Rows are one point carried round by a steady rotation, each followed by how many steps it has turned.
The counts run from 0 to 253.
[-1.84 -0.30 -1.67  0.90  0.00  2.12  1.62  2.51 -1.23 -0.34  0.03  0.78
 -2.01 -0.75  2.57 -2.07 -2.62  1.85  5.10  0.89 -1.57  0.42  1.18 -3.08
 -4.51 -0.63 -0.90  0.00 -2.75 -1.25 -0.10  2.43 -1.15 -0.30  0.96 -2.71
 -1.51  0.16  4.20  3.83 -0.43 -0.40 -1.28  0.27 -2.41  1.99  0.25] | 161
[ 0.32 -3.30 -1.17  0.35  2.80 -0.96 -2.22  0.26  4.54  1.50 -0.89  0.79
  0.73  2.64  0.21 -1.16 -1.92  0.98 -1.73 -1.29 -0.24  0.68 -0.18 -0.43
 -0.55  2.30  3.86  0.09 -1.85 -1.91  0.11 -3.11 -0.34 -0.78  2.84  0.20
  3.16  2.99 -2.33  0.57  0.76  1.18 -1.84 -3.48  3.43 -3.21  1.82] | 99
[-0.22 -0.78 -4.75 -1.63 -0.17 -1.74  1.62  3.08  0.70 -1.16 -0.74  0.18
 -3.08 -1.53 -1.96 -1.72 -0.62 -0.61 -1.03  0.40 -0.46 -2.53 -0.46 -2.32
 -2.37  0.10  1.02 -3.55 -3.13 -0.81 -0.06  2.94 -1.16 -0.19  3.29 -1.30
 -0.44  1.73 -1.96  2.40  0.29 -1.33  0.06 -2.04  0.57 -2.90 -5.89] | 183
[-1.00 -0.05  1.65  3.18 -0.21  1.90 -0.58  3.10  1.40 -1.56 -0.12  0.21
  0.54  1.75  3.39 -2.69 -2.03 -0.50 -0.92  3.80  0.32 -2.69  2.25  0.50
 -2.34 -1.96 -0.23  0.55 -0.42 -0.85  1.39  0.31 -1.30  1.54  0.20 -3.13
  1.08 -3.08  3.08  0.43 -1.36 -1.50  0.32  3.14 -0.73  2.95  4.45] | 143
[ 1.81  1.57 -0.26  1.17  1.65  1.92  0.61  0.97  2.87 -0.63  1.14  3.71
 -1.00 -1.22 -1.19 -3.29 -1.12  3.10 -0.17  0.31 -0.11  1.50  2.66  1.66
  1.37 -0.46  3.77  4.19 -2.73  2.17  0.28 -2.61 -2.20 -0.39  1.47 -2.87
  3.15  0.51  1.65  0.36  2.34 -2.64 -2.17  0.43 -0.46  0.16  2.23] | 225
[ 0.31 -1.08 -1.43 -0.99 -0.64 -3.34  0.88  3.83  0.50  0.75  2.32 -0.30
 -2.97  1.25  0.96 -1.95 -6.05 -1.72 -1.86  0.18  0.10 -2.15 -0.99 -4.00
 -2.57 -1.36  1.34  0.22 -2.89 -2.78  0.58 -2.20 -0.21  2.30  0.48 -1.94
 -0.79  0.07 -0.03  0.29 -1.52 -1.62  1.39 -1.56 -1.25 -0.59 -4.47] | 66
[-0.85 -0.86 -0.32 -2.35  0.60 -2.14 -1.08  2.05 -1.99 -0.65  5.92 -0.33
 -2.03 -0.20  1.19  0.68 -3.26 -3.85  1.33  3.30 -0.06 -0.75 -1.25 -3.77
 -4.66  1.80  0.16 -0.27 -0.31 -4.22  1.65 -1.85  1.42  0.24  1.96 -1.64
 -1.74  0.28  1.47 -0.11 -2.09 -0.35 -0.12  0.44  0.87  1.22 -1.53] | 63
[-0.35 -1.81 -0.16 -1.86 -0.40 -2.25 -0.91  1.84  1.77 -2.57  2.31  0.99
 -1.96 -1.91 -1.07  0.37 -2.02 -2.63  0.35  3.27 -0.84  0.21  0.61 -0.05
 -4.70 -0.81  1.92  3.56 -1.98 -0.96 -0.37  0.64  2.10 -2.64  4.23 -1.87
 -0.05  2.17  2.28 -0.94  4.98 -0.41 -2.70 -2.24 -1.05 -2.78  1.96] | 194
[-1.02  0.49 -2.32 -2.62  1.13 -0.67  0.50  1.28 -1.43 -0.53  2.44  0.02
 -2.74  1.22 -4.77 -0.76 -1.19 -2.65  0.68  1.02 -1.58 -1.84  0.44 -2.57
 -4.03  1.00  0.54 -4.05 -2.10 -0.15  0.74  1.84 -2.03 -1.38  1.90  0.67
 -2.18 -0.14 -3.13  2.46  0.02 -0.86 -0.13 -0.91  0.72 -1.49 -3.73] | 184
[-0.68 -0.04 -1.82  4.01 -0.06  0.90  0.61  3.55  0.79 -1.61 -2.81  0.52
 -2.04 -1.45  2.51 -1.47 -2.39  0.67  4.88  1.02 -1.69  1.34  1.46 -0.79
 -3.43 -0.72 -0.03  0.46 -2.47  0.11 -0.05  3.20  1.71 -0.64  1.36 -1.32
  0.19  1.02  4.09  3.58  1.99  0.81 -2.45 -0.04 -0.28  0.58  2.77] | 160
[ 1.53  1.25 -4.17  5.43 -0.47  0.19  1.16  2.74  3.01 -1.30 -2.05  1.38
  0.19  0.25  0.67 -1.50 -2.69  1.90  0.66 -1.04  0.49 -4.10  2.22 -1.23
  0.82 -1.57 -1.46 -3.28 -0.90  3.62 -0.92  3.57 -0.73  0.57  1.90 -2.80
  0.57 -0.17 -0.59  1.72  1.37 -1.02  0.15  0.06  0.35  0.03  0.22] | 152
[ 0.68 -0.73  0.79  3.63  2.18 -0.05 -0.92 -0.32  1.77  0.07 -0.71  0.92
 -0.02  3.41  0.78  1.85 -0.27  2.44  0.68  2.54 -0.06 -0.33  3.18  2.90
  0.18 -1.45  1.81  1.33  0.89  0.93 -1.41  0.32  1.38 -3.56  1.80 -3.84
  0.38  1.12  2.60 -1.08  2.55 -1.33 -3.58  1.38  2.58  0.74  5.05] | 125
[ 2.13  0.70 -0.65 -0.02  2.41  0.65  0.14  0.12 -0.85 -0.58  2.15  1.32
  3.33  3.65 -2.99 -0.97 -3.23  3.14 -0.14 -2.32  0.68  0.13  3.78 -0.34
 -1.78  1.35 -2.46 -2.59  0.20  3.44 -3.29 -1.20 -0.46 -1.03 -0.75  0.68
  0.78  0.51  1.47  6.24  1.25 -0.35 -0.06  0.28  2.95  0.45 -0.31] | 20
[ 0.94  0.91 -4.50  1.99  2.71 -1.39 -1.25 -0.52  1.56 -0.45  1.77  1.22
 -3.23 -4.56 -2.16 -0.22 -0.68 -1.47  3.75  0.44  2.03  0.29 -2.22 -3.49
 -2.03  2.40  1.22 -1.26 -1.92 -3.31  0.72 -1.07 -0.80  0.04  3.70 -2.47
 -0.30  2.25 -1.37 -0.66  2.37 -1.63 -1.07 -1.44  1.74 -1.71 -1.53] | 80
[-1.47 -0.04 -0.70 -1.46  3.50  2.08  0.46  2.40 -0.34 -2.39  1.62 -0.09
 -0.61  1.18  2.68  0.30 -1.05 -0.11  1.72  1.36 -1.00  1.29  0.90  1.32
 -4.68  4.02 -0.94 -1.75  0.71 -1.30  1.30  0.07  0.87  0.66  0.76 -1.63
 -1.48 -2.15  0.76  3.93 -1.97 -0.10 -2.26  1.44  3.90  4.66  1.48] | 29
[ 1.40  2.66  1.82 -0.05  1.90 -2.12 -1.92 -1.32 -3.57  3.99  5.08  1.43
  1.32  1.13 -4.34 -3.39 -1.41 -1.02  3.71 -0.24 -0.95  1.28  2.20 -4.27
  0.14  1.13  2.04  0.17 -0.23 -0.32  0.46 -2.50 -1.11 -2.20  0.75 -0.06
  0.01  0.72  1.20  0.01  0.38  0.66 -0.31 -0.90  1.64 -0.90 -0.53] | 89
[ 1.11  1.95  2.67 -0.91  3.45  0.62 -1.36  0.35 -0.24  0.92  4.90  2.71
  4.28  1.39 -4.39 -2.77 -2.31 -3.27 -1.55  0.47  0.85 -0.99  2.12 -1.56
  0.54  2.31  0.65 -1.34 -0.91  2.87  1.62 -2.40 -1.18 -0.66  1.07  0.18
  1.19 -1.81 -2.59 -0.53  0.00 -2.22  1.22  0.25  3.37 -1.99  0.62] | 219
[-0.51  1.24  3.15 -1.04  3.33  1.25 -1.16  0.52 -2.31  1.53  2.39  0.82
 -0.57  4.13 -0.05 -1.92 -1.04  0.26 -0.07  1.68 -2.66  2.94  3.37  1.52
 -1.23  1.47  2.20  2.36 -0.79 -0.92  1.05 -2.27  0.95 -1.94 -0.19 -0.58
  1.42  0.57  2.58  4.63 -0.84 -2.05 -0.85  2.32  3.88  1.55  2.81] | 241
[-2.33  0.40  3.30  1.17  2.57  1.53 -0.63  2.53  0.26  0.52  0.89  1.02
  1.67  3.44  3.45 -1.83 -1.01 -0.25 -0.11  2.39 -3.14  1.48  2.45  1.07
  0.23 -0.08  2.43  2.89 -2.24 -0.95  1.29 -1.24  1.54 -1.03  1.26 -2.29
  2.18 -0.31  2.63  0.45 -2.94 -1.92 -2.71  2.19  1.70  1.98  2.99] | 242
[ 1.69  1.99  1.72  1.66  1.94 -1.22 -1.53  1.26  2.01 -0.46  1.33  2.65
  2.97  0.90 -2.26 -3.05 -2.56 -2.91 -2.63  0.79 -0.19 -1.28  2.35  0.05
  2.20  1.26  2.04  0.95 -1.75  3.71  0.62 -0.76  1.63 -0.59  0.87 -0.86
  2.53  0.12 -2.16 -0.54  1.60 -2.13  0.33 -0.54  2.93 -3.15  2.90] | 220
[ 1.77  2.83 -2.93  1.36  1.63 -2.52 -2.56  0.78  0.27 -1.39  2.86  1.07
 -3.64 -4.02 -3.31 -0.79 -0.56 -1.14  0.97  1.79  1.11 -0.50 -0.16 -1.27
 -1.28  2.61  2.15 -0.50  1.39 -1.15  1.37 -1.40 -0.05 -0.58  4.43 -3.06
  1.99  1.31 -0.37 -2.32  2.82 -0.04 -1.70 -0.40  2.46  1.44  0.00] | 76
[-0.52  1.60  0.82 -1.50  0.35 -2.42  0.37  2.53 -4.61  0.14  3.97 -1.24
 -4.06  0.49 -1.51  0.40 -2.38 -2.25  2.72  2.52 -1.70  0.80  1.72 -2.77
 -4.94  1.10  1.25 -0.09  1.53 -2.21  0.68 -0.10  2.67 -1.58  0.95 -1.22
 -3.11 -0.61  3.12  0.00  0.02  0.08 -1.61  0.46  2.34  2.59 -0.85] | 59
[ 1.08  2.23 -1.22  0.11  0.06 -3.66 -0.01  2.34 -0.73  0.27  4.43  0.44
 -1.21 -0.38 -2.10 -3.04 -2.83 -1.53 -1.30  1.00  0.90 -3.39  1.84 -3.74
  2.02  0.28  0.76 -2.25  2.33  0.04  0.53 -1.85  0.13  1.21  2.75 -2.87
  0.43 -1.58 -0.90 -4.17 -0.88  0.38  0.42 -0.48  1.54  0.78 -3.08] | 71
[-1.40  2.04  0.11 -0.23 -1.03  0.55  0.42  2.56  0.94 -2.79  1.88  0.65
 -4.12  1.38 -2.94 -1.82 -3.09  0.23 -1.28  3.99 -3.12 -0.72  2.10  0.78
 -2.86 -1.80  0.15  4.63 -0.60  1.50  0.56  1.13 -0.05  0.64  2.82 -0.50
 -0.79  1.53  2.69  3.94  1.63 -0.74 -1.04  0.20 -0.29  3.53  2.10] | 43
[-0.68 -0.90 -1.89 -0.47  3.04 -0.48 -0.51  0.30  2.16  0.20  2.28  0.46
 -0.58  4.83  1.06 -1.16 -1.66  3.91 -3.97  0.36  0.19 -0.94 -0.20 -1.35
 -1.43  0.49 -0.16 -0.69 -2.35 -1.46 -1.32 -1.88 -1.11  0.77  1.49 -1.74
  3.39  2.96  0.22  5.73 -2.66 -2.52  2.07  1.48  1.62  1.79 -2.96] | 248
[ 0.25 -1.76  0.76 -0.29  2.62 -0.66 -0.21  4.14  2.15 -1.39  0.33  1.44
 -0.29 -2.57  3.97 -2.34 -1.91 -3.21  0.01  1.65  0.06  0.30  0.01 -0.55
 -1.93  1.97  3.80  0.01 -4.19 -2.93  1.89 -2.27  0.90 -0.07  0.80 -3.68
  1.58 -2.13 -0.50 -2.96  0.63 -3.35 -1.16 -0.83  1.76 -3.07  0.75] | 212
[-1.73 -2.42  2.06  0.45  2.22  1.80 -1.96 -2.19  3.95  2.35  2.83  1.02
  2.72  5.01 -1.23  0.61 -1.26 -1.11 -1.33  2.89 -1.04 -1.93  0.62 -0.44
 -2.23 -0.82  0.39  0.78 -3.26 -0.11  0.17  0.16 -2.57 -1.92  1.73  0.10
 -0.10  0.64 -2.83  2.85 -1.17 -3.49  0.93  0.46  1.77 -1.57  2.50] | 116
[ 1.21  0.12 -5.22  2.74  1.45  0.64 -0.24  0.53  2.71 -2.44  0.99  0.62
 -0.18  1.48 -1.39 -0.53 -2.61  2.60 -0.66 -0.29  3.03 -2.85  0.43 -2.37
 -3.72  0.00 -2.72 -4.05 -0.17  0.51 -1.76  0.46 -2.76  2.05  0.69 -2.06
  1.40  0.13 -0.54  5.02  1.27 -1.18  2.03  0.67  0.06  1.52 -1.04] | 149
[ 2.21  2.64  0.60  1.56  3.28  1.94 -0.59  1.15 -2.10 -1.11  0.85  2.14
  2.16 -1.72 -1.53 -0.75  1.28 -0.95  0.91  1.51  1.67 -0.21  3.29  0.05
 -0.47  1.61  0.46 -3.58  0.60  2.20  0.29  2.35  0.65 -2.37  0.52 -2.63
  1.79 -2.08  1.10  0.62  2.78 -3.71  0.44  4.01  3.20 -0.27  1.79] | 7
[ 0.57 -2.66 -1.05  1.68  3.92  0.12 -0.16  0.14  0.49  0.82 -0.15 -0.67
  2.78  3.91  3.46  3.27 -0.39  0.49  1.41  0.37  1.36 -1.47  0.26 -0.90
 -3.03  1.90 -1.19 -5.92 -0.19 -1.37 -1.35 -0.47  0.75 -2.06 -0.26 -3.60
 -1.27 -0.78 -0.56  1.03 -1.33 -2.51 -0.24  3.44  3.69  0.00  0.09] | 132
[-0.24 -0.68  0.89  0.28  2.84  1.02  2.74  1.16  1.11  3.20  0.46  3.28
  2.37  3.06  1.36 -1.82 -2.84  2.13  2.57 -2.72 -2.93  1.41  2.48 -1.05
  2.63  1.32  0.95 -1.64 -4.97  2.19 -0.21 -1.33 -0.75 -1.84 -0.01 -1.60
 -1.80 -1.07 -2.67  1.83 -3.21 -3.72 -0.85  0.14  1.93 -0.82 -1.07] | 234
[-0.09 -0.09 -2.11  0.64  2.28 -0.11 -0.95 -0.86  2.46  0.49  2.65  0.24
 -3.63 -1.48 -3.26 -0.92 -2.53 -2.12  3.98  1.43  0.21  1.09 -1.34 -2.01
 -4.25  2.36  2.09 -0.50 -2.80 -2.11  1.46 -2.42 -1.53  0.42  1.93  0.05
 -2.04  1.25 -3.51  0.95  2.08 -1.60  0.49 -3.06  2.50 -1.93 -0.05] | 81
[-0.25  0.29 -0.63  1.77  1.94  1.56  1.76  4.67  0.73 -3.06 -1.70  1.29
  0.48  1.25  3.80 -1.32 -2.01  1.38 -0.18  0.59 -1.48  0.89  3.93  3.58
 -0.17  2.98  0.80 -0.57  0.13  1.73  0.99  0.79  3.88 -0.64  2.02 -2.60
  1.24 -1.84  2.26  1.60  0.36  0.48 -4.19  0.68  3.08  2.37  3.52] | 26
[ 0.92 -1.00  0.16  2.21  0.63  0.69  0.86  2.38 -0.92  2.47 -0.83 -0.68
  1.75  4.82  2.97 -1.22 -3.03  1.35  0.13 -0.57 -0.70 -2.12  2.60 -1.48
 -0.59 -2.20  0.93 -4.53 -1.78 -0.30 -1.39  0.96 -1.37 -1.18 -2.07 -2.76
 -0.66 -2.71  1.26  2.49 -2.87 -3.31  1.99  1.64  1.80 -0.45 -0.50] | 135
[ 2.83  2.67 -1.03  1.61  0.93 -2.80 -1.04 -0.43 -1.55  4.58  3.06  2.43
  0.52 -0.48 -1.71 -3.59 -2.36  0.25  2.05 -1.15 -1.03  0.74  1.64 -4.37
  2.63 -0.53  2.51 -0.05 -2.06  0.67 -0.28 -0.74  0.01 -1.62  1.02 -1.31
  1.43  2.62  1.90  0.01  1.77 -0.47  0.19 -2.10  0.75 -3.31 -2.49] | 88
[-0.95  0.06 -0.53  1.13  2.43  0.84  0.02  3.50  2.15 -1.78 -1.57  0.25
  0.00  2.31  0.71 -0.73 -2.52 -2.71 -1.62  1.40 -1.91 -1.16  0.92  0.72
 -3.53  2.21 -0.07 -2.68 -1.42  1.60  0.61  3.79  3.51  1.79  0.74  1.83
  0.72  1.23 -2.53  5.50 -1.02 -1.22  0.29 -0.25  3.47 -0.29 -0.21] | 34
[-3.28 -2.56 -0.94 -1.91  0.04  0.22  1.05  2.94  3.16 -2.16  0.15 -0.14
 -2.71  0.49 -1.76 -0.31 -1.70 -3.80 -0.45  2.58 -2.18 -2.49 -0.18 -0.84
 -4.49  2.38 -0.25 -2.61 -2.13 -0.28  1.85  2.39 -1.61 -0.31  3.39 -0.65
 -3.48 -1.75 -4.88  0.66 -0.71  0.51 -2.85 -2.35  0.70 -0.38  0.30] | 181
[ 1.58  1.70 -1.54 -0.57  2.57  0.75  1.55  2.60 -3.22 -1.11  1.45  0.41
 -0.45  2.12 -1.65 -2.09 -1.43  3.49  0.39 -1.97 -0.14  1.51  3.43  0.58
 -0.78  2.15 -0.32 -2.05  1.61  1.66 -1.77 -0.59 -0.27 -1.01 -0.14 -2.27
  1.43 -0.37  3.90  4.80  0.63 -0.21 -2.32  2.06  2.64  4.72  0.92] | 24
[ 1.03 -0.09 -0.60  0.29  0.94 -4.37 -2.09  2.15  1.40 -1.23  3.22 -0.51
 -0.71  0.78 -2.87 -0.58 -4.61 -4.59 -2.38  1.51  0.59 -3.32 -0.16 -3.13
 -1.96  1.42  0.34 -2.03  1.28  0.56  0.64 -0.95  3.42  0.82  2.17  1.13
  0.47  0.21 -2.62 -1.38  0.81  1.30  0.76 -2.34  3.19 -1.59 -0.65] | 68
